[162 108 160 114  96 160 160 161 160 153 158  96 181 164 155 114 136  82
 133  96 183  96] -> Q_325
[159  96 122 136  90 182  89 161 156 183 155 117 202 154 161 129 147  99
 134 135 164 123] -> Q_790
[159  96 122 136  90 158  89 161 156 127 155 117 202 154 161 129 147  99
 130 135 164  97] -> Q_490
count Q_325: [96]
4
q: [159  96 122 136  90 158  89 161 156 127 155 117 202 154 161 129 147  99
 130 135 164  97]
Q_490
len: [159  96 122 136  90 158  89 161]
8
step +1: [155 117 202 154]
[156 118 203 155]
step +1: [159  96]
[160  97]

[130 128 130 140 142 127  83 130 135 133 145 129 128 145 138 108 162 133
 145 128 146 108 141 134 153 128 134 127 134] = Q_995
[123 127 127 103  98 126  89 124 121 123 101 127 125  99 122 109 116 125
 100 127 102 120 100 123 127 126 106 125 122] = Q_605
[136 125 129 112 101 128  95 127 126 106 105 128 124 103 105 124  74 124
 105 128 106 116 104  83  69 131 114 129 126] = Q_65
count Q_995: [134]
3
len: [123 127 127 103  98 126  89 124 121 123 101 127 125  99 122 109 116 125
 100 127 102 120 100 123 127 126 106 125]
28
len: [136 125 129 112 101 128  95 127 126 106 105 128 124 103 105]
15
len: [136 125 129 112 101 128  95 127 126 106 105 128 124 103 105 124  74 124
 105 128 106 116 104  83  69 131 114 129 126]
29
q: [133 145 128]
Q_995
step +1: [127]
[128]

[164 130 165 126 117  95  72 125 159 131 130 150 156 163 164 166 164 150] -> Q_852
[164 130 165 126 165 177  72 125 159 131 130 150 156 163 164 166 164 150] -> Q_192
[130 117 164 165 126  95  72 125 159 131 130 150 156 163 164 166 164 150] -> Q_360
len: [164 130 165 126]
4
q: [164 130 165 126 117]
Q_852
len: [164 130 165 126 117  95  72 125 159 131 130 150 156 163 164 166]
16

[140  99 122 110 112 196 136  86 116 127 119 140 105  99 112 154]  Q_630
[122 124 125 160 124 155 117 125 133 116 119 124 119  95 125 146]  Q_569
[133 110 132 140 121 134 119 149 104  97 125 138 132 118 107 121]  Q_759
[148 126 131 141 136 149 144 111 141 119 122 149 124 119 122 122]  Q_532
[136 112 138 152 128 161 110 133 122 101 107 145 109  89 133 140]  Q_277
[148 126 131 141 136 149 144 111 141 119 122 149 124 119 122 110]  Q_383
[144 106 130 124 149 119 141 111 122 136 144 138 121  99 130 138]  Q_20
[132 125 128 160 136 140 120 138 132 100 118 131 131 109 121 128]  Q_772
step +1: [105  99]
[106 100]
step -1: [124 149]
[123 148]
step +1: [126 131]
[127 132]
q: [148 126 131 141 136 149 144 111 141 119 122 149 124 119 122 110]
Q_383

[123 133 126 136 133 127 138 118 125 145 129 109 122 120 130 140 142 143
 134 145 127]  Q_676
[106 119 135 135 129 111 131 127 123 124 133 113 123 112 128 147 136 138
 140 125 131]  Q_334
[122 121 130 140 142 143 134 145 127 151 133  69 108 146 130 120 124 134
  91 150 124]  Q_13
q: [124 133]
Q_334
q: [122 121 130 140 142 143 134 145 127 151 133  69 108 146 130 120 124 134
  91 150 124]
Q_13
q: [122 120 130 140 142 143 134 145 127]
Q_676
step -1: [124 133 113 123]
[123 132 112 122]
len: [123 133 126 136 133 127 138 118 125 145 129]
11

[ 74  67 115 137 136  72  90 103] = Q_848
[118 148 131 144 128 112 122 141] = Q_408
[148 148 131 148 121 148 121 121] = Q_436
[130 127 128 127 127 127 126 129] = Q_201
[130 147 128 147 127 127 126 129] = Q_470
q: [130 127 128 127 127 127 126]
Q_201
len: [118 148 131 144 128 112 122]
7
step +1: [148 131]
[149 132]
q: [148 131 144]
Q_408
count Q_436: [147]
0
len: [148 148 131]
3

